In the rows, zero is written as 128.
Each path below is one point turned by a fixed rotation once a step. After each direction that follows a path, write how fast that rotation turns it, in degrees per step (0 if it stays still).
Each turn is a multiple of 5 degrees from 10 to 175, or 0.
Each row of a path follows its step; steps can be skipped.

step 1: [135 139 144 142 131 127 130 138 143 128 138 125 132 124 125 109 131 116
 121 131 123 137 124 122 128 125 126 150 116 125 128 148 126 132 135 127
 121 124 127 121 129 124 125 126 130 124 122 129 124 130 119 127 115 121
 139 134 135 123 117 132 117 136 123 118 114 131 139]
step 6: [142 140 130 140 130 136 125 118 129 127 114 134 130 120 130 119 124 125
 137 129 129 122 133 124 133 136 134 142 124 142 127 137 135 129 116 144
 118 115 127 124 133 136 115 143 129 139 127 119 128 133 123 126 129 128
 137 145 140 121 135 135 112 124 110 135 122 127 129]
step 8: [128 131 146 133 131 150 127 121 135 136 136 123 144 127 121 127 133 120
 132 135 129 117 135 125 139 133 126 126 128 130 139 144 132 123 138 153
 121 123 143 125 137 122 131 123 130 137 127 138 142 139 123 133 126 135
 124 123 124 126 128 140 124 117 126 132 117 137 131]
step 13: [130 135 142 137 123 134 134 126 129 132 132 122 137 127 109 113 132 122
 123 126 120 126 123 115 128 134 131 140 129 133 132 143 134 131 111 124
 117 130 123 128 139 125 135 134 145 116 123 142 130 121 142 133 134 127
 122 133 130 132 125 137 120 137 119 139 109 128 141]
step 14: [129 132 127 136 136 129 123 134 134 111 144 136 117 132 114 130 139 127
 132 139 124 126 131 132 123 121 113 143 132 134 128 139 131 115 134 137
 129 132 132 129 141 119 132 139 124 110 108 134 132 128 129 129 118 127
 144 137 129 124 133 127 125 126 116 141 119 126 135]
step 20: [137 127 135 145 130 131 113 113 122 133 134 126 136 131 123 128 122 116
 116 133 134 129 112 127 144 124 128 129 120 133 128 141 125 125 135 134
 131 129 138 108 124 117 124 121 133 121 123 136 134 117 121 141 124 125
 131 132 120 135 130 127 112 117 126 123 111 141 129]
step 21: [136 133 146 128 131 138 124 141 131 133 130 135 130 118 122 127 136 128
 129 141 122 119 128 124 134 121 121 131 125 130 124 126 126 135 137 147
 123 130 134 132 134 145 109 140 136 116 129 136 134 116 123 145 123 137
 127 119 126 122 126 117 116 118 117 126 127 142 127]
step 24: [144 125 132 122 132 134 130 121 134 132 127 138 133 129 125 115 130 122
 133 132 141 131 137 113 129 118 113 141 129 136 122 143 146 143 124 133
 125 132 131 115 128 108 114 132 135 122 124 123 141 133 139 128 125 124
 121 128 140 119 122 138 126 126 116 132 126 138 132]
[127 130 124 129 129 130 124 126 125 126 130 126 127 131 128 127 122 128
 127 131 131 127 127 132 127 129 129 131 127 128 130 131 128 126 128 130
 129 127 132 129 131 128 129 130 128 128 129 125 127 131 124 129 127 129
 130 130 126 129 128 128 128 130 128 130 132 126 128]	130
[127 133 127 128 129 126 129 126 129 125 125 134 129 125 127 128 127 128
 129 129 126 129 131 132 129 127 130 126 128 125 130 125 132 129 126 129
 131 128 127 128 129 129 129 125 129 125 128 130 127 128 128 125 128 128
 133 131 128 125 131 127 127 128 129 129 127 125 126]	90
[126 128 127 130 129 128 124 125 128 128 125 127 128 126 127 132 130 130
 126 128 128 132 126 128 128 128 131 127 130 132 128 131 126 126 124 123
 125 128 129 129 128 128 128 127 128 125 129 127 130 123 127 126 133 126
 129 129 129 127 128 131 125 131 126 128 128 129 129]	110
[126 127 129 126 129 128 124 131 127 127 120 129 128 127 130 129 126 130
 126 129 127 128 128 129 129 129 125 130 128 128 126 126 131 130 130 128
 128 127 127 126 128 127 129 130 129 129 129 126 124 129 132 126 128 130
 127 125 128 130 128 132 125 127 128 127 130 127 133]	60
[127 130 132 127 132 128 126 129 129 128 130 129 130 126 130 126 128 129
 130 127 128 128 132 129 128 128 129 128 128 130 128 129 129 125 127 125
 129 131 128 131 129 127 127 130 128 126 126 121 128 129 129 130 128 133
 130 128 132 129 127 124 128 129 127 126 127 130 127]	145
